(in the rows, 128 means zero)
One turn sends every row of this set to another row. A few are shown first. Where does it send the rows asked after them?
sapaz: [145 111 130 148 107 101 113 121 102 100 123 130 133 159 130 150 142 109
 118 128  96 117 124 138 104 114 107 115 112 137]
zevir: [162 103 142 128 104 129 124 177 130 120 114 135 131 129 164 137 102 154
 110 117 138 131 118 133 115 131 104 106 113 157]
peb: [142 140 122 136  95 134 128 175 134 107  97 126 167 147 129 133 124 122
 122 123 116 112 134 162 113 116 131 118 128 136]
Ges: [171  98 147 134  88 127 120 153 145 129 123 130 145 149 146 136 123 140
 146 144 120 133 117 118 119 125 117 124 121 146]
nim: [114 132 117 152 109 111 100 133 134 115 121 132 154 146 113 136 132 117
 121 134 119 131 110 121 107 141  89 128 133 136]
dal: [115 117 136 133 101 134  85 167 130 121 122 117 148 159 137 133 122 146
 130 139 124 156 113 129 120 163  79 122 138 133]
Vifu: [152 102 134 111 102 135 117 177 110 112 133 123 115 172 157 156 129 148
 118 126 111 126 133 157 127 123  85 147 125 136]
rep: [125 110 113 124 108 114 114 167 115  86 131 122 136 147 127 128 126 137
  93 120 128 134 133 139 108 175 114 105 107 150]
gif: [163  96 120 145 120 108 100 166 131 121 108 129 162 158 130 122 134 125
 130 131 101 130 157 137 131 143  86 139 156 145]
Tekap: [145 118 125 153 109 100 113 117 110 107 122 134 139 159 126 148 136 104
 117 135  93 119 129 136 103 116 104 122 114 135]
Zolo: [141 119 118 156 104 108 130 160 101  98 116 117 137 157 137 156 129 125
 146 138 119 150 125 134 118 149 115 154 113 113]
sifu: [153  98 139 137  99 122 129 183 123  91  91 117 122 134 147 119 138 125
 124 153 124 152 121 150 115 124 119 114 147 156]
gopu: [142  91 149 122 117 156  94 163 119 107 104 138 142 149 169 118 139 127
 108 146  98 135 107 153 127 124 104 111 130 137]
kibir: [128 126 126 136 131 115 113 184 105 100  97 120 137 150 170 116 137 117
 111 138  94 142 137 149 127 161 111 147 120 157]
fadu: [139 124 140 157 107 112 145 135 106 114 103 145 145 137 157 137 115 135
 119 142 120 115 105 136 128 111 104 130 121 117]
zamup: [142 116 129 163 116 108 156 143 109 112 107 137 142 137 150 140 114 138
 126 135 126 125 107 137 116 113 103 137 120 114]
mize: [133 120 142 135 114 104 139 152 136 126 115 125 149 161 134 128 129 134
 116 114 118 130 133 183 107 118 106 120 106 168]
kemo: [156 130 147 149  97 122 126 160 118  89 108 142 128 125 140 154 140 130
 117 157  97 158 118 153 131 126  89 128 141 135]
molol: [119 123 121 148 104 112  99 128 131 113 123 137 150 149 112 139 129 104
 120 134 113 126 115 120 105 133  92 128 127 137]
Vipu: [134 107 154 134 112 138 125 148 118 121 103 153 153 147 166 116 120 128
 103 152 115 117  97 145 130 119 104 113 125 132]
Dano: [170 103 137 140 120 107 116 133  92  99 118 125 126 157 145 140 146 132
 120 123  79 135 139 151 122 114 101 118 124 128]
Baso: [130 127 135 142 105 119 115 160 127 138 113 110 156 157 134 100 143 116
 124 126  88 148 132 142 116 143 129 133 115 120]
lusep: [148 118 130 110 111 131  96 181 105 126 131 114 133 165 135 144 149 108
 117 130 119 148 118 143 123 158 123 134 124 125]
lafus: [129 105 111 133 111 113 108 171 113  90 128 120 135 150 120 133 123 131
  95 119 131 138 144 146 106 170 110 107 105 148]
Kizi: [136 137 134 139 123 109 119 190 107 106  97 130 136 137 171 119 109 144
  97 125 123 145 140 150 123 155 100 134 113 154]
Vogu: [164 101 109 128 108 102 129 164 115 107 109 117 131 136 146 127 131 140
 106 131  87 129 150 121 123 129 103 128 153 111]
Sem: [152  95 110 146 107 110  90 175 130  98 115 127 157 153 115 133 123 126
 116 118 130 130 160 140 108 147  92 123 138 143]
gasid: [134 108 144 147  99 125 135 153 134 123 124 117 136 159 158 113 128 164
 137 125  83 130 142 145 122 120  94 146 122 131]
zin: [130 104 118 129 113 107 102 176 117  88 129 120 141 149 124 130 120 131
  99 119 134 137 144 142  99 167 107 111 108 156]
subov: [144 108 153 135 109 137 135 144 116 117 102 150 151 145 168 115 114 130
 105 150 115 117 102 147 125 111  96 114 125 127]
mef: [142  99 136 116 106 141 114 177 106 116 135 113 119 173 159 149 132 159
 121 126 118 129 129 159 132 135  85 134 132 137]
Lefo: [143 103 124 125 128 104 115 165 138 126 112 142 130 139 147 123 134 112
 109 138 103 155 125 130 133 144  86 166 131 151]
boda: [150 115 127 141 113 153 107 159 110 110 115 104 142 146 151 137 144 140
 119 116  87 133 128 137 123 113 102  86 132 146]
kef: [139 131 135 130 117 117 117 190 107 105  93 128 131 142 174 119 110 143
  97 120 128 144 139 151 122 150  97 123 109 157]
tereb: [118 116 122 149 103 101 100 130 125 108 123 136 153 152 113 141 131 105
 121 133 113 119 118 122 106 139  91 124 127 133]
Dul: [155 113 142 131 107 127 122 182 127 125 107 131 136 131 168 132 105 158
 104 119 143 134 127 139 119 132  98 106 114 157]
dakik: [123  97 127 141 138 150 129 163 113 101 119 127 145 157 145 124 150 114
 114 132 109 152 112 163 138 143 102 126 106 156]
Lus: [154 119 133  99 102 131 101 181 112 125 126 110 136 166 140 136 151 110
 105 133 118 134 120 144 124 147 125 126 128 125]
riban: [135 112 146 122 103 111 140 152 105 100 134 109 124 163 155 118 126 163
 112 141 107 143 124 141 118 160 117 110 105 140]
Dani: [128 140 119 114  90 112 103 176 112 112 100 140 127 137 137 152 109 118
 105 124  99 123 125 153 108 133 106 128 128 111]
vinoz: [140 120 137 139 103 119 118 158 135 131 119 121 156 152 133 106 144 114
 132 132  87 146 130 130 116 143 132 144 118 114]
Loz: [157 114 144 134 110 129 121 182 120 115 107 136 138 129 167 128 100 160
 104 126 144 136 125 145 121 131 107 111 114 156]
rav: [139 121 136 152 110 113 159 139 108 111 103 140 145 139 158 133 116 134
 117 140 123 118 109 135 120 111 103 134 121 116]
mor: [123 103 137 144 111 114 129 153 116 109 116 154 153 151 125 156 133 131
 118 146  81 153 137 140 131 154  88 109 146 140]
Mepi: [128 102 136 151 102 130 130 158 132 128 120 127 143 165 148 116 121 155
 137 122  84 137 143 155 123 118  87 152 118 127]
Rolas: [142  99 104 140 109 112  88 173 130 100 110 129 156 159 117 134 125 120
 109 122 130 134 160 142 110 156  98 122 131 145]
Gegi: [121  93 134 132 115 102 127 170 113 115  99 124 131 156 139 131 132 125
 128 133  97 155 140 134 109 149 117  97 141 177]
Mipad: [121  91 135 111 106 100 117 160 127 130 116 148 130 155 132 134 112 132
  97 127 116 131 122 179 109 138  80 124 124 127]

Dano moves to gif
mor moves to Gegi
Dul moves to rav
And these:
mize moves to peb
Sem moves to Kizi
Ges moves to Zolo
zamup moves to nim
Mepi moves to Baso
dakik moves to boda
Loz moves to fadu
Tekap moves to Rolas
vinoz moves to lusep

One turn sends every row of this set to another row. A few are shown first. Where does it send the rows asked after them?
nuzo: [135 152 137 128 144  91 116 128 134 113 113 112 121 118 134  99 123 109
 164]
bola: [ 97 149 142 128 119  89 114 129 136 121 117 111 153 123 112 128 144 119
 156]
Torap: [127 124 140 131 109 106 162 124 132 120 145 111 128 106 125 117 116 122
 152]
tese: [116 120 124 140 111 143 131 136  92 114 150 118 122 120 125 136 126 130
 154]
fogad: [105 124 149 132 128 109 116 150 129 130 108 101 103 127 127 130 142 129
 164]
gozur: [121 135 120 150 142 131 121 159 120 130  94 108 104 119 142 133 130 117
 141]
loru: [ 98 154 137 139 124  94 111 136 133 116 110 116 159 124 110 125 143 112
 148]
sizam: [ 95 135 142 129 147 119 119 137 124 138 113 103 106 134 132 124 151 129
 157]
kedi: [118 123 131 138 115 145 129 135  91 117 153 118 126 123 118 132 130 136
 138]
donav: [ 99 151 123 150 138  95  97 138 133 115 101 109 144 129 119 125 137 106
 141]
deka: [130 129 109 159 130 130 122 103 109 106 147 130 111 134 116 106 125 129
 131]
zibi: [138 137 138 137 136  98 121 134 139 114 114 114 136 138 136  87 137 136
 150]
Vuv: [110 164 112 138 136 125 141 115 137 118 122 147 149 131 131 122 137 133
 127]
riv: [145 114 137 145 117  84 127 135 116 114 115 119 133 134 137 123 114 132
 153]
Vepa: [132 126 104 165 130 127 123 103 112 107 141 125 114 131 121 104 123 127
 127]
duru: [115 138 107 167 150 114  95 128 124 117 112 109 114 131 138 115 122 108
 133]
bov: [141 143 139 138 141  94 122 127 139 113 114 116 120 125 134  91 127 117
 165]
Potar: [132 134 112 157 126 126 133 102 105 102 139 133 115 137 110 107 129 141
 136]
vabu: [107 159 108 139 131 130 136 112 134 117 124 145 151 133 130 127 138 134
 133]
mim: [113 156 124 144 153 106 134 126 104 121 122 118  91 112 121 150 124 111
 136]
Gelu: [126 155 126 134 147 100 126 124 113 119 124 113  94 110 127 134 119  93
 155]
ton: [102 153 121 165 136 110 137 125 128 122 112 119 126 126 114 144 141 129
 103]
boma: [ 98 146 140 126 151 120 120 130 135 132 113 105 110 132 135 117 156 133
 152]
sos: [118 153 112 167 115 130 128 133 104 104 134 117 121 103 101 123 130 104
 124]
bitiz: [123 142 117 164 106 130 119 136 110 100 127 128 120  99  99 135 126 111
 133]
pak: [120 123 125 140 131 125 143 151 122 127 122 111 101 104 150 134 111 113
 141]
dotor: [121 120 130 139 115 141 132 136  89 120 146 116 124 124 120 132 131 144
 134]
gotub: [121 130 135 141 126 121 124 141 122 125 124 111 147 141 125 105 147 160
 125]
Mazi: [110 154 122 140 153 103 135 129 109 126 123 118  99 111 124 155 121 105
 138]
Sot: [141 125 117 140 117  98 140 121 131 113 123 142 146 134 126 129 112 144
 148]
sebur: [123 145 118 162 110 130 120 134 110 100 136 126 118 100  95 129 127 108
 131]
gofa: [123 121 144 149 102 100 112 151 126 110 112 118 113 108 108 134 121 126
 161]
Fibop: [126 124 143 130 112 106 163 121 139 121 142 116 124 111 127 124 117 127
 155]
temo: [117 133 147 124 105 100 150 122 136 110 140 119 143 112 114 124 134 126
 158]
geken: [ 99 162 116 128 150 135 132 115 128 123 121 128 136 137 128 119 150 131
 130]
fuva: [ 98 128 120 164 124 104 129 129 141 117 102 117 145 133 114 120 148 134
 118]

loru moves to bov
pak moves to ton
And these:
Vuv moves to Fibop
bitiz moves to Vepa
donav moves to zibi
kedi moves to sebur
gotub moves to gofa
gozur moves to fuva
bola moves to nuzo
tese moves to sos
vabu moves to Torap
temo moves to Gelu

